(in the rows, 128 means zero)
Which row each row swaps with, under one turn or mirror
The rows were stretched afterwards, more along some directions than others.
J_973: [128 134 140 166 152 123 115 142  98 111 129 165 165 138 135 138 129 117
 113 146]
J_67: [120 125 124 127 133  96 123 142 103 113 124 146 139 124 129 126 118 109
  92 121]
J_427: [123 149 148 154 132 120 121 107 128 122 141 144 165 106 163 123 140 102
 125 117]
J_674: [123 136 144 168 149 123 114 143  94 110 132 170 164 140 141 138 125 114
 111 148]
J_776: [106 106 142 150 144 108 144 122  83 133 121 162 157 141 138 132 133 122
 105 136]
J_642: [ 89 127 156 173 175 107 125 136  87  98 127 169 157 113 152 134 145  90
 113 154]
J_598: [107 113 137 112 129 106 160 123 108 120 128 152 138 133 136 113 112 109
  96 155]
J_233: [145 140 149 132 162 119 142 140  97 124 116 170 148 115 148 111 157 113
 125 139]
J_293: [ 99 127 158 146 170 105 140 114  76  94 115 157 177 110 152 131 141  96
 112 143]
J_2: [126 121 157 116 166 115 157 123  98 142 126 170 157 137 143 122 154 103
 140 146]
J_185: [125 138 141 157 152 120 109 140  94 113 133 166 162 138 136 140 127 118
 111 144]
J_864: [117 149 133 145 180  99 119 123 111 115 116 148 161 100 145 121 143 111
 123 124]
J_823: [129 146 145 157 137 119 124 107 124 128 140 146 171 111 161 123 143 104
 129 118]
J_366: [115 111 128 121 141  91 144 127 126 145 128 149 130 117 136 128 137 109
 121 143]
J_769: [ 90 135 147 151 153  93 138 131 107 102 117 167 154 131 152 115 118  97
 117 147]
J_486: [131 120 154 110 170 112 157 123  98 140 124 168 150 134 142 121 159 100
 136 139]
J_130: [115 125 131 156 161  90 122 133  83 144 137 183 149 129 145 138 144 114
 113 139]
J_320: [112 112 134 124 143  93 145 129 130 144 128 146 132 112 138 136 143 104
 122 139]
J_726: [117 111 128 132 135  98 140 131 129 147 130 149 138 117 134 136 137 110
 127 142]
J_918: [ 97 131 133 141 173  88 131 124  95 109 100 145 126 116 133 129 135 133
 114 140]
J_622: [108 127 138 134 173  90 130 122  97 101 127 154 139 125 145 112 135 104
  94 124]
J_238: [127 117 158 115 164 118 157 122 101 140 123 168 153 135 142 119 155  99
 138 142]
J_923: [ 95 116 148 135 142 108 152 133 100 122 111 155 162 113 145 128 120 108
 121 169]
J_956: [107 113 126 124 138  96 141 127 129 146 128 143 136 119 134 133 131 111
 126 146]
J_149: [ 96 112 155 144 138 120 132 113  87 108 124 137 143 119 146 122 124 117
 105 130]
J_985: [124 137 141 165 158 118 112 137  93 113 131 172 166 137 140 133 132 115
 111 145]
J_569: [102 116 142 132 151 100 135 114  92 113 129 139 153 106 152 136 138 102
 101 130]
J_939: [111 121 146 118 140 101 136 132 111 117 130 144 131 129 135 115 125 107
  92 122]
J_657: [119 136 137 153 168 101 128 132 100 113 124 178 151 114 141 132 136 115
 124 150]
J_56: [127 147 151 156 136 121 125 111 131 129 140 146 165 109 163 127 145 101
 129 117]
J_557: [124 144 150 151 135 121 125 105 131 132 140 150 165 110 163 121 144  97
 132 116]
J_762: [135 131 157 115 161 112 147 108  87 113 134 163 157 131 156 113 149 108
 111 134]
J_208: [119 110 125 129 137  97 146 130 129 142 126 145 137 115 131 132 136 112
 120 141]
J_99: [ 95 139 142 153 145  89 133 137 105 110 116 154 150 129 140 137 121 112
 101 146]
J_862: [113 134 150 163 158 116 117 118 103 111 121 172 152 111 158 114 141 115
 109 111]
J_532: [130 126 146 136 159  97 127 127 110 112 136 171 162 140 152 113 126  94
 121 126]
J_53: [132 150 142 146 131 124 122 108 132 133 139 141 167 115 158 120 137 110
 134 118]
J_735: [ 95 118 150 133 136 112 151 132  98 117 110 147 163 113 143 132 118 115
 115 168]
J_10: [ 93  96 144 122 159  95 159 117  85 119 105 153 145 105 136 144 151 106
 103 134]
J_804: [134 117 153 113 164 116 160 124  95 139 122 170 157 136 140 117 155 106
 131 146]
J_79: [126 144 150 150 138 121 123 105 130 129 141 146 167 110 160 124 145 100
 135 117]
J_74: [110 111 128 127 138  92 142 130 129 146 131 149 130 112 135 129 138 108
 122 139]
J_626: [116 118 129 136 144  79 130 137  91 132 125 167 165 131 138 155 128  97
 116 139]
J_551: [115 142 136 142 165  92 135 122 108 133 115 168 145 113 160 118 143 117
 128 135]
J_213: [115 121 132 143 169  91 129 145  93 123 113 178 139 119 136 115 131 118
 112 144]
J_402: [118 114 159 131 156 118 146 107  92 139 144 171 162 108 155 125 155  85
 132 124]
J_801: [104 148 137 145 183  95 116 123 112 119 116 150 153 100 145 122 143 112
 125 125]
J_661: [122 129 142 115 162 102 127 115  92 107 115 153 133 137 136 117 135 128
  94 123]
J_849: [126 152 125 143 151 102 126 115 113 138 134 161 152 119 146 112 137 112
 114 113]
J_367: [116 133 137 138 137  98 143 134  88 126 116 167 150 129 150 126 128 115
 104 146]

Swapped with J_973: J_238
Swapped with J_185: J_2
Swapped with J_923: J_864
Swapped with J_735: J_801
Swapped with J_213: J_293

